In the rows, 100 means zero.
The rows of Y fall into 3 groups, and each row is roughly a mix of its group's hidden directions.
Y:
[[94,83,83,117,111,129,57,81,92,111],
[92,111,79,95,149,110,113,106,74,85],
[92,119,105,92,70,67,119,116,67,89],
[95,83,98,110,137,117,91,68,133,100],
[108,85,93,91,99,105,71,93,50,78],
[99,97,101,86,82,103,159,109,99,113],
[86,103,116,105,94,105,97,51,135,91],
[65,120,97,92,104,61,116,103,74,92],
[108,82,103,107,101,126,139,107,136,116],
[110,124,106,72,106,59,122,120,108,85],
[77,133,123,83,72,72,113,91,102,105],
[89,122,115,67,81,83,91,84,136,107],
[85,99,90,107,133,91,50,107,93,113],
[91,86,102,87,123,95,141,63,116,105],
[103,97,95,110,86,97,45,109,97,71],
[106,99,113,90,108,99,104,60,138,71],
[105,92,105,125,77,105,50,110,118,96],
[103,72,64,99,112,135,103,117,76,96],
[91,95,89,104,146,86,137,116,110,92],
[91,113,110,95,69,89,62,101,71,78],
[97,105,98,109,76,87,52,120,75,92],
[124,116,121,105,110,98,138,102,135,115],
[97,131,115,80,120,94,73,87,119,132],
[122,91,87,106,97,105,104,153,77,108],
[93,78,85,135,133,126,98,112,113,82],
[113,76,84,98,117,111,126,143,87,113],
[92,70,77,130,109,137,105,104,95,80],
[92,123,117,101,59,86,113,122,123,82],
[83,106,109,128,77,106,56,110,80,90],
[107,85,88,106,72,101,101,145,67,98],
[106,79,86,114,79,115,136,105,63,96],
[123,77,79,118,88,117,93,141,85,108],
[101,105,103,117,70,91,55,110,75,85],
[85,108,117,105,105,102,93,55,139,95],
[83,129,119,81,76,82,115,67,115,101],
[79,100,114,106,61,117,126,89,69,104],
[115,103,102,105,129,116,95,76,148,97],
[104,132,125,110,85,88,66,96,123,80],
[100,104,94,134,107,128,55,112,105,108],
[101,145,115,76,113,80,105,73,109,99],
[119,87,79,88,112,101,134,129,94,131],
[87,148,120,86,95,72,110,106,111,87],
[93,60,79,115,125,121,106,119,100,123],
[104,145,110,73,85,68,96,108,97,89],
[71,119,120,95,91,87,137,73,109,114],
[104,59,86,126,113,124,126,111,108,113],
[114,90,89,113,93,103,127,153,99,111],
[97,90,71,83,135,121,135,105,101,110],
[104,90,84,104,136,114,59,91,121,115],
[105,80,81,104,118,92,48,104,95,81],
[89,73,73,111,111,118,67,119,113,77],
[89,76,93,107,128,119,102,52,108,104],
[84,105,98,105,94,106,62,62,128,116],
[108,133,119,79,63,82,98,105,81,84],
[128,77,107,114,123,132,111,77,82,115],
[88,101,97,94,129,96,143,123,89,127],
[98,72,94,128,71,112,80,118,70,88],
[98,117,116,98,125,99,87,61,137,109],
[76,74,107,118,122,117,95,68,106,128],
[109,134,123,88,76,72,91,107,93,71],
[75,96,83,108,144,106,125,91,76,109],
[128,89,94,100,132,86,65,100,81,76],
[110,99,100,81,81,92,139,138,80,98],
[96,82,87,89,65,98,118,113,57,90],
[102,91,102,89,104,94,140,148,91,107],
[94,97,108,119,118,108,82,105,111,155],
[78,124,117,67,80,77,123,82,112,102],
[100,123,111,106,90,106,83,62,140,113],
[107,119,128,97,72,104,135,81,91,125],
[114,82,98,110,71,110,78,146,87,97],
[76,112,89,93,120,82,118,113,64,71],
[73,105,98,88,113,101,101,52,123,120],
[66,79,75,90,89,108,77,93,65,100],
[77,113,102,105,135,99,122,63,116,113],
[88,79,94,110,135,120,113,67,117,120],
[95,75,88,112,78,113,74,113,57,98],
[106,71,86,110,110,121,64,94,70,82],
[98,122,101,118,127,89,114,89,111,147],
[102,104,103,94,123,102,158,103,110,115],
[97,105,91,85,77,83,127,130,69,77],
[105,145,120,100,82,71,91,103,125,102],
[97,108,93,102,115,99,42,90,117,114],
[92,102,124,98,69,85,145,94,100,120],
[94,81,86,105,136,124,105,76,128,121],
[109,74,83,111,88,111,100,148,80,112],
[112,97,100,97,85,96,131,151,86,110],
[100,117,82,79,107,93,124,139,76,122],
[93,110,106,81,94,84,154,120,111,96],
[86,87,98,94,98,117,157,104,107,117],
[117,82,87,130,80,118,93,139,94,81],
[83,107,110,95,109,101,132,50,112,95],
[82,82,95,85,137,123,115,72,121,105],
[110,96,98,108,61,88,107,125,79,63],
[103,68,101,120,122,113,118,72,126,120],
[77,90,99,99,101,111,140,58,107,112],
[95,86,119,80,83,91,68,59,94,87],
[92,108,87,105,99,105,44,96,78,83],
[101,116,94,96,113,85,51,77,76,109],
[80,79,103,114,66,119,131,118,119,93],
[96,64,75,105,79,130,106,95,110,128],
[120,128,106,83,106,98,81,62,124,81],
[81,82,110,110,109,104,115,52,116,78],
[119,99,103,97,119,95,140,95,144,101],
[128,117,87,59,123,98,122,114,103,111],
[102,105,97,115,101,84,49,108,91,67],
[59,74,87,125,87,89,83,109,89,82],
[118,75,108,103,106,131,134,84,104,129],
[115,117,102,98,94,81,120,144,100,132],
[106,144,124,85,78,78,123,100,106,108],
[116,96,87,71,141,71,101,104,81,90],
[109,84,109,126,89,113,50,83,103,107],
[112,133,116,72,85,60,107,104,109,105],
[104,108,98,103,92,107,52,66,125,98],
[84,116,87,70,102,74,100,113,65,74],
[100,111,105,113,108,118,113,63,140,123],
[93,124,111,73,98,85,148,107,103,117],
[104,125,104,69,89,61,78,100,79,89]]

One row of each group comes first, with its name. Which group is each row after those in?
[79,136,117,80,88,69,108,88,87,81] | (62)
[119,78,88,106,100,131,135,105,124,122] | (51)
[70,117,110,92,67,67,122,115,107,95] | (91)

[106,97,102,74,109,87,140,140,89,97] | (51)
[106,62,93,120,91,141,77,92,97,100] | (91)
[113,95,102,116,144,102,75,91,95,66] | (51)
[105,96,73,91,121,107,48,108,109,88] | (91)
[124,123,121,86,95,104,142,100,121,117] | (91)
[120,84,84,118,116,117,126,133,122,116] | (62)
[100,113,109,87,97,87,152,125,112,84] | (91)
[83,140,116,94,64,78,88,93,90,103] | (91)
[105,109,101,95,87,108,40,107,83,106] | (62)
[113,107,84,107,127,95,63,123,66,100] | (51)
[94,64,78,109,92,124,111,106,78,67] | (62)
